In the rows, 128 means zero.
The same turns and mirrors carry the whole set onto itself, and each row onto the other rows of its family. Which rows share a family with each named row? Give them in list order.
These 36 rows form 9 families of 4 rows each.
Lar: [101 143 135 180 116 128 129 127 150 160 133 105 132 120 168 125 124 112
 149 112 111 112 117 147 146 155 119 134 159 108 139 107 122 109 121]
Motuk: [106 103 124 133 119 130 118 107 142 128 133 126 169 128 129 128 118 133
 124  87 128 118 120 137 120 139 115 136 154 107 111 138 115 148 161]
gak: [110 125 168 156 120 131 131 131 163 143 123 103 135 134 146 128 146 129
 133 112 121 100 117 125 119 149  99  88 143 137 157 150 118 107 132]
felur: [118 102 124 151  93 132 129 102 148 115 139 114 147 127 131 127 131 124
 118  94 134 122 122 134 124 132 121 143 140 107 109 140 119 139 166]
Kivip: [110  97 121 158 111 125 139 102 139 117 138 111 163 132 133 137 123 118
 139  94 139 120 134 141 116 123 122 140 153 126 112 136 118 137 169]
rugem: [145 154 116 161 121 158 124 110 128 125 123 126 139 141 130 141 104 138
 126 130 125 108 118 143 135 142 132  91 146 139 107 122 131 145 128]
Segav: [131 139 120 152 109 144 129 104 135 125 110 120 132 142 124 148  98 128
 132 128 123 110 127 143 135 140 118  91 157 140 107 100 142 148 151]
benu: [ 99 148 140 187 129 110 132 123 147 152 136 111 132 106 165 122 119 125
 143 111 113 105 111 144 139 142 124 135 162 120 149 126 129 111 119]
savu: [ 94 156 135 171 110 120 135 119 151 159 141 103 129  99 150 125 120 135
 140 101 117 113 120 139 133 152 133 136 171 121 143 113 131 106 115]
Pakos: [117 113 174 154 103 139 123 148 152 144 145 113 135 140 139 126 138 137
 120 116 128 105 109 131 125 147 111  98 150 147 144 139 116 109 122]
kigo: [128 114 166 167 115 117 136 124 165 145 135 114 131 132 136 133 140 136
 141 115 143 109 128 142 130 148 118  84 144 155 154 138 114 104 134]
nuvo: [113 155 136 182 117 131 137 120 169 158 128 106 153 106 166 131 123 143
 152 107 121 111 118 132 137 146 129 142 163 122 141 102 114 121 135]
tes: [116 127 155 155 137 124 124 143 158 144 129 103 134 131 139 142 128 133
 133 128 124 108 135 138 123 156 120  87 150 147 156 151 126 102 122]
gada: [114 107 120 143 109 125 129 114 142 132 122 125 155 137 133 138 118 121
 115  98 135 132 119 145 103 118 126 142 171 111 111 148 123 135 146]
rudo: [126 130 123 151 106 153 130 105 127 112 103 108 141 135 129 135  94 136
 125 128 104 110 132 142 135 160 124  91 163 144 114 129 135 144 132]
bubuz: [104 139 142 186 111 109 130 118 149 141 131  98 151 109 158 122 115 123
 148 111 127 112 113 133 127 147 123 146 172 111 149 128 138 109 111]
miru: [131 130 119 145  92 152 133  95 136 119 121 124 135 134 128 147 103 134
 131 134 108 106 131 155 132 133 124  85 158 129 107 122 127 144 146]
nuti: [104 154 142 187 116 129 143 125 145 151 133 104 137  99 161 138 122 126
 154 106 135 113 124 133 150 143 125 134 160 104 136 125 123 126 113]
velan: [130 151 125 145 124 161 148 100 137 128 113 123 134 130 134 137 109 143
 121 131 120 113 127 151 127 142 130  94 144 143 102 111 138 144 139]
Gub: [129 128 135 149  90 151 141 100 143 111 115 117 135 140 126 132 113 133
 124 135 131 112 137 151 143 131 123  85 157 142 111 117 131 154 131]
kage: [116 104 113 160 113 139 139  99 139 124 134 131 157 125 119 133 128 120
 118 104 135 124 125 125 121 122 134 131 159 112 115 151 114 141 162]
Nunog: [123 108 122 162 104 132 136  95 146 122 130 119 151 122 124 129 137 125
 130  85 150 131 124 139 129 135 120 135 164 112 109 142 111 147 161]
zun: [120 111 127 151 106 150 134 102 145 132 122 125 156 130 116 134 126 108
 124  95 141 124 125 132 116 131 131 135 167 115  91 141 124 142 152]
rov: [115 114 127 155 114 144 125 107 149 116 126 120 163 130 126 127 124 117
 136  97 145 126 109 139 105 119 127 127 155 114 102 150 136 139 162]
Bomos: [133 152 131 155 102 146 144 106 132 129 116 126 133 132 138 150 105 134
 123 127 122 114 136 147 136 131 127  79 146 145 106 118 127 154 141]
nat: [133 140 107 148 101 152 134 100 130 124 135 114 136 135 135 145 105 126
 125 141 111 106 135 151 138 148 127 103 157 150 107 125 137 140 144]
Nudog: [108 148 124 176 131 126 132 121 155 154 131 108 150  99 158 133 120 135
 157 111 116 119 108 131 125 157 133 121 174 108 136 106 125 106 119]
Felen: [106 109 167 158 125 142 139 124 162 140 147 107 137 131 138 122 134 135
 133 110 136 109 123 122 118 139 126  82 147 142 157 137 122 103 116]
kob: [102 140 132 177 119 115 130 124 152 147 120 110 145 103 157 136 108 134
 146 101 103 117 112 138 133 157 138 138 172 112 150 121 128 107 122]
kuv: [124 109 124 158 113 137 137  96 144 141 124 124 143 118 134 139 119 112
 125  98 137 143 126 146 124 134 132 130 158 101  93 146 115 142 155]
Zuzi: [108 121 153 162 126 125 131 135 160 146 133  86 132 135 139 129 137 137
 139 116 138 110 125 116 125 151 115  93 142 148 159 139 125 101 123]
likod: [110 109 164 159 113 124 126 144 156 142 148 113 147 136 142 130 141 122
 125 119 126  87 132 121 119 151 108  94 149 147 155 134 125 119 129]
kez: [113 117 162 147 119 130 131 142 146 143 126 108 138 140 138 132 131 136
 123 122 136  96 130 121 114 151 100  98 156 144 162 143 125 106 119]
Fanaz: [122 122 170 151 122 128 134 135 154 151 154 116 141 126 140 124 126 148
 132 113 140  90 127 123 128 155 106  90 137 139 148 140 112 117 141]
veb: [137 142 121 144 107 156 128 102 133 134 113 120 156 134 139 135 100 144
 114 130 106 113 129 131 125 139 122 101 151 155 114 105 125 142 133]
Kop: [ 97 137 124 165 121 136 148 113 157 157 120 104 142 101 173 127 115 131
 160  97 114 106 122 143 130 158 133 126 166 113 138 118 125 112 119]

Which other rows belong to the same family as kage? gak, Segav, savu
Which other rows belong to the same family as likod? felur, velan, Nudog
Which other rows belong to the same family as rugem? Kivip, Pakos, Kop
Which other rows belong to the same family as bubuz? tes, Gub, kuv
Which other rows belong to the same family as Fanaz? Motuk, nuvo, veb
Which other rows belong to the same family as Nunog? Bomos, kob, kez
Which other rows belong to the same family as Zuzi? benu, miru, zun
Which other rows belong to the same family as kigo? gada, rudo, nuti

The same turns and mirrors carry the whole set onto itself, and each row onto the other rows of its family. Which rows share a family with each named row? Give them in list order.
These 40 rows form 5 families of 8 rows each.
sizug: [130 135 122 129 107 122 104 118 125 156]
zomas: [160 123 138 145 113 113 108 145 115 138]
mulug: [158 137 144 158 100 104 122 138 120 152]
sud: [144 120 120 162 143 116 121 159 105 145]
liki: [120 141 125 140 123 119  92 128 138 148]
dufum: [124 147 120 146 111 121 105 125 136 130]
Duda: [129 150 105 146 122 104 123 128 125 135]
fulu: [153 122 145 165 118 111 113 156 121 159]
Koru: [140 133 129 149  95 127 147 143 126 124]
gisa: [141 123 140 168 134 130 108 149 106 136]
sogal: [131 106 139 146 115 142 140 150 110 167]
Zizap: [112 129 134 164 121 125 130 149 147 173]
fimo: [145 109 142 144 124 130 111 144 103 164]
mev: [156 125 132 130  97 120 117 127 110 150]
gisuf: [143 118 142 154 109 139 158 152 113 149]
Fisad: [135 149 135 156 110 106 109 123 139 161]
morag: [142 117 137 146 102 133 154 156 124 140]
reni: [123 130 113 161 149 115 112 150 119 150]
Disos: [113 130 133 163 142 133 102 140 122 143]
bim: [137 118 147 167 109 126 147 163 131 165]
todak: [111 128 110 160 143 125 137 156 124 154]
duv: [114 146 133 158 105 118 139 130 148 163]
fotet: [113 140 118 146 101 130 141 135 141 132]
noga: [149 135 128 147 100 116 113 137 119 119]
Latas: [156 126 147 152 121 120 112 137 102 140]
rif: [138 119 129 134  88 132 146 134 117 152]
Gefof: [115 131 120 128  97 137 134 124 134 160]
logi: [122 122 131 142 131 132 100 134 117 169]
mub: [108 117 129 146 125 145 129 142 125 171]
bazu: [106 124 131 167 132 146 135 149 127 148]
Gavu: [141 132 140 161  94 120 154 143 130 155]
nepe: [119 139 133 150 134 123  96 122 127 153]
fezus: [127 132 138 166 129 111 100 142 141 169]
fofo: [132 116 140 167 124 142 140 158 112 138]
Vovid: [117 148 106 149 115 114 147 133 128 141]
Tolon: [107 132 123 142 111 136 140 142 148 153]
luba: [133 118 119 161 136 124 146 164 112 146]
konon: [138 140 112 150 111 114 155 143 115 133]
Mogor: [149 142 112 149 115 102 131 137 112 129]
Fuzup: [100 133 128 151 123 141 144 135 137 159]

Which other rows belong to the same family as Vovid? sud, Duda, reni, todak, luba, konon, Mogor
Which other rows belong to the same family as fulu? mulug, Zizap, Fisad, bim, duv, Gavu, fezus
Which other rows belong to the same family as gisa? dufum, Koru, Disos, fotet, noga, bazu, fofo

The same turns and mirrors carry the whole set onto itself, and each row onto the other rows of its family. Which rows share a family with each named row? Give them in list order.
These 30 rows form 5 families of 6 rows each.
Pagi: [144 106 163 122 111 116 132 144  97 120]
zuk: [129 117 138  78 120 149 124 121 107 116]
dafen: [128 109 148 130  96 126 135 138  99 122]
zozug: [125  90 138 114 147 149 105 114  89 127]
nol: [140 137 131 112 146 134 129 126 115  97]
Gona: [125 105 153 125 107 116 128 150 102 130]
Vido: [142 106 138 130 114 111 142 133  93 107]
mez: [144 123 143 129 120 110 138 119  94 114]
zab: [122  91 159 134 150 151 113 128 104 117]
luro: [145 128 126 107 142 143 122 142 124 102]
Keped: [125  88 146 141 143 155 116 136  98 119]
Mefon: [146 130 141 103 143 134 122 137 125  95]
gam: [117 114 155 127 103 132 131 151 106 118]
govu: [120  98 147 127 130 165 106 112 100 121]
Sasab: [155 128 139 116 152 131 119 131 112  98]
Pim: [127 126 135  82 135 149 120 134 110 108]
kepel: [133 125 118  98 146 128 123 131 116 103]
nabad: [121  93 154 133 142 145 106 144 103 131]
zif: [133 123 128  94 128 142 106 125 127 103]
nup: [117  94 150 134 141 151 119 152 103 113]
vog: [133  85 144 110 132 159 105 112  95 116]
muvug: [134 112 131  85 124 154 117 126 114  98]
Keba: [152 117 139 135 123 109 118 114 101 114]
gori: [128 111 152 119  98 119 130 141  88 115]
selu: [126  88 150 120 144 148 109 105  99 126]
Mem: [126  87 134 104 130 146 112 106  93 128]
gan: [146 114 148 125 108 106 125 119 104 117]
mol: [123 100 162 123 144 155 113 131  92 133]
zaku: [144 112 143 123 109 107 124 124  86 115]
nug: [132 126 126  89 128 150 124 136 121 111]

Which other rows belong to the same family as zaku? zab, luro, gori, selu, nug
Which other rows belong to the same family as Mem? zuk, gam, Sasab, nup, Keba
Which other rows belong to the same family as kepel? Pagi, Vido, govu, zif, mol

